The rows below come in pairs that one turn or mirror swaps. Which row does each named row swap with?
The rows were stretched afterwards, more along some directions than others.
Bim: [-18  10  15  41  12  -5   9   0  35  11  38  10 -36  -8   5   0  11  18
  19 -29 -15 -34 -32  -6   2   4]
gemuf: [-32  16  13  32   0 -13   0   7  26  22  19   6 -25   7  -2 -11  11   7
  -2 -18  -9 -24 -25 -24  21  -5]
kol: [ -1 -13  -8   1 -15  18  -5   6   2 -23 -19   6  20   2   8  -8   0   3
  -3 -12  -3   6   5  -7  -5  -2]
lut: [ -6  20 -17  23   0  -9   7  -2  12 -13  27 -16 -19   0 -20   7  22 -10
  15   2   6  -6  -2  10  11  -1]
fusu: [ 15  14  11  16  15  13 -11   7  11  20 -20  -2  -2   6 -17  -5  13  21
 -21   4  -9   4 -30 -14  42   4]
Gezus: [-19   6  12  39  20  -9 -14  11  23 -33  16  21 -10  17 -10  -4  14 -25
 -47  -6   2   6  25 -46   6   6]
gami: [-14  11 -17  28  -2  -7  10 -10  11 -15  30 -11 -21  -4  -8   7  15  -6
  20 -14   3  -9  -8   8   5   1]
Mov: [  2  13   7  28  15  -8  -7  -1  29  31   8  10 -34  -4  -3  -9  15  30
  -2  -6  -5 -16 -34  -3  25  -4]
fug: [-12   1  13  38   5 -12   7   4  25 -22  30   4 -32 -17  -3 -11  14  -7
  -7 -21   5 -27   1 -37  17  -6]
Fod: [ 17  12   4  14   7   6  -5  -4  13  14  -4  -5   8   0 -11   3  13  17
 -18  -3 -12  -2 -22 -11  28   6]
bon: [-13  11   9  30  11  -9  -3  13  28  27   3   4 -25  13  -3 -12  10  16
  -3 -12   1 -20 -22 -20  17   1]
Gana: [ -6   6   9  35   5   0 -22  13   7   3 -29  21  -1  20 -14 -14  -3  15
 -18   4  -7 -11   6 -39  31  11]
lev: [-24   6   1  29  -5 -13  -6  -4   3  -7   6  12 -14  -9 -13  -7   0  -3
 -29  -7  13 -16   3 -51  26  15]
Letir: [-13 -13  11  25   0  -3  -6   4  17 -43  15   9 -14   1   6 -12  10 -17
 -21 -17  16 -15  27 -47  -3  -1]
gir: [-14  -6  19  30   8   0   6   2  19 -37  23   8 -24  -8  11  -4  12 -17
 -11 -28  10 -18  13 -36   8   3]
fela: [-16  -3  -8  26  -1  -3  -2 -12   5 -22  11   3  -7  -5   2  -7  -3 -12
 -17  -2  10 -18   6 -46   8   6]
dovub: [ -3  12 -14  24   3  -5   2  -2  12 -22  32 -11 -20   1 -12   0  16  -7
  14 -10   6  -6  -5  10   7  -1]
Vilel: [  9 -15  25  31  29  18 -15   7  16  -6  -8   4 -20  20  -3  -9  11  20
  -4 -26 -15 -16 -10 -34  17   2]
Mumu: [ -9  13 -23  25  -1  -5  10  -6  12 -15  33 -10 -13  -3 -14  16  25 -13
  22  -5   6  -8  -1  17   2   5]
rukom: [-12 -22   6  16   8   7 -17   2  15 -19   9  14 -10  -2   4  -2   4   5
 -37 -19  -1  12   9 -22  -5   0]
ler: [ -8  15   9  24  16  -5  -5   8  26  37  12   3 -27  11  -5 -12  12  19
   1 -12  -8 -21 -37 -10  27  -5]
nizam: [-23  -2  -5  21  -9 -12 -12 -11  24   4 -10   9 -20  10 -18   9  -4  30
 -10   6  -5  -9   6 -13  17  14]
tubuk: [-46   4  24  38  -2  -9 -10  -9  31 -14  -2  26 -15 -20  -7  -9  13  10
 -29 -24   0 -23  -1 -57  21   9]
zuso: [-51   4  16  38  -9 -15  -6  -6  30  -9   7  22 -10 -16  -8 -13  10  -1
 -34 -23   7 -16   0 -58  22  15]
dav: [-12   6  18  25  -2  -4 -25  10   5   8 -42  22  -4  11 -21 -10   6  29
 -21  -4 -12 -13   1 -44  39  10]
tez: [-17   0 -10  17  -9  -7 -14  -4  19   6 -20   3  -9  14 -25  11   3  19
 -13  18  -5   1  15  -9  17   9]
bil: [-28  -2   3  35  -5 -15   1  -2   8 -12  17  10 -13  -1  -4 -14  -6 -13
  -9 -26   2 -34  -2 -51   8   8]
moluk: [  5 -24  22  36  23  25  -9  -3  12 -20  11   4 -13  -1   6  -4  21  -4
 -13 -23   5  -4 -10 -41   6 -17]
tufad: [ -2   1   1  23  22   0 -19  25   9 -29   0   4  -5  22 -12 -14  13 -16
 -47  -6  11  23  20 -35   7  -1]
Rapup: [-25 -10  11  28  -4   3  -1 -19  17  -4  -6   7 -15 -12  -8  12   6  34
  -4 -12  -9 -26 -19 -44   2  19]
Vebuk: [-17   2  -1  22  -3 -17 -12   0  19   6  -6  14 -16  17 -24  14   4  18
 -11   9  -3  -6  17  -8  15  15]
Fafoz: [-25  -7 -12  15 -11  -4 -12  -8  16  -2 -21   7  -9  10 -13  13  -6  22
 -11   6  -6   3  12  -6  12   9]
zazel: [ -9   1 -10  12 -10  -9 -11   1  20   7 -22   6  -8  18 -22  11   4  23
  -7  12  -9  -1   5  -1  18   8]
topo: [-18   6   8  32  18  -7 -11   6  23 -21  13  21 -19   4 -12  -3   4  -4
 -35 -18  -6  -3   7 -33   1   5]
tunun: [-24  -6 -12  18   6   8  -8   0  20  -4   0   2   2   7  -4 -22 -12   8
 -30  -7  -4   0 -13 -35  17   4]
Sopo: [ -7   1   8  23   6  -5 -32   9   3  -6 -25  12  -3  11 -14  -4   0  17
 -30  12   5   6  15 -41  35  12]
dirut: [  1  -5   2   3  -6   5 -11   4  11  -7 -19  19   6  -9  -2 -13   7  18
  -2 -12  -4 -16   1 -17   5   1]
kop: [-15 -16  21  25   4  12  -4  -3  21 -17 -12  11  14  -8   7   6  11 -11
 -27 -12  -6 -18  -1 -32  -4   0]
fusi: [ -8 -11  14  27  15   3 -27   3  20 -10  -2   6 -12   9 -15  -1   1  15
 -23 -10  -3  -5  16 -46  18   5]
zapa: [ -2   7  11  12   1   5 -16   3  12  14 -20   5   2  -2 -12   5  10  15
 -23   3 -10   3 -10 -16  32  13]
lan: [  1   5   1  27  19   0 -17  12  15 -25  10  12 -11  19  -5  -3  13 -23
 -36   1  -1  17  23 -27   4  -2]
Butub: [-12  -7 -10  15   5   9  -5 -10  20  -2  -3   4  -6  -3  -1 -24 -10  20
 -29 -11  -8  -8 -19 -35  19  -2]
kurip: [ -9  19 -24  30   3  -8   3  -2  10 -18  35 -12 -10   6 -17  11  22 -17
  13   2   7  -3   3   8   9   5]
lutem: [ -4  14 -16  26   6  -5   4  -6  15 -21  33 -14 -14   4 -13  16  23 -15
  20  -1   8  -7  -2   7   0   3]
pid: [  8  13  -1  14  -2   7 -13   3  16  22 -14   1   0   1 -13  -4   4  23
 -21   8 -14   4 -24 -16  34  13]
beba: [-22   0 -12  18 -10  -7  -8  -5  22   9 -15   9  -8  11 -21  21   6  24
   0  11 -10  -6   8   4  14  16]
moku: [-21  -8   0  24  12   2 -22   9  13 -27   8   7   1  22  -2  -8   3 -19
 -49   0   2  20  22 -43   3  -5]
Vapop: [-10  26  24  42  13  -5  15  11  31  -6  14  15 -25   3 -14   4  -4  16
  -9 -22 -19 -26 -16 -38  33   7]
voga: [  7   1  20  24  20   5 -19  13  16   2  -7   0 -25  20 -16 -11  12  34
  -1 -15  -9 -20 -14 -34  25   3]
Sogad: [-18  -6  18  33  14  -5  -9 -17  22 -10   4  16 -22 -22 -18   8  16  33
  -9 -12  -6 -38 -13 -55   4  21]
gor: [ 14 -27  23  33  17  19 -18  -4  12 -20  -4  11   1   3   7  -5  17  -7
 -33 -18  10   6   9 -46  12 -12]
nosi: [-11  -8   8  36   8   6   3  -7  21 -14  14   6   0  -3   5  -1   7 -22
 -12 -12  -9 -22  -7 -32  -3   8]
nul: [ 12  11  -2  14   7   7 -13  -7  11  18  -6  -2  -3   2  -9  -6   5  17
 -26   5  -4   5 -21 -19  34   7]
zopa: [-12  17  16  32  15  -7  -2   7  29  33   8   7 -38   6  -6  -1  16  19
   8 -10 -15 -28 -35 -13  22  -3]
buno: [-21  -1  26  38   5   4  -5   5  25 -15 -15  23  -3  -2  -1  -7   8  -9
 -28 -14 -13 -23  -2 -44   9   5]
sud: [-31  -1 -13  16 -18 -12 -10  -3  20  14 -20  11  -6  13 -19  13   1  20
  -9  10  -6  -8   9  -5  19  12]
komu: [  0  18 -10  29  13 -10   5   3  11 -10  39 -10 -23   6 -17  10  23  -9
  23  -4   6 -12  -5  15   7   2]
rog: [-16   2  16  40   3   1   2  -4  27 -17   2  20   3   3  -3  -1   5 -22
 -32  -7  -3 -15   8 -48   6  13]
lene: [-23 -12  12  33  -6  10  -6  -2  24 -17  -1  15   6  -8   5  -2   5 -19
 -27 -10  -5 -16   0 -43  -5  10]
pim: [-20  24  18  39  -1 -10  10   6  32  -9   9  26 -22   6 -15   5  -8  16
 -18 -13 -18 -14   6 -44  30  11]

sud swaps with kurip
fug swaps with fusi
dirut swaps with Sogad
voga swaps with Letir
topo swaps with Mov
tunun swaps with zuso

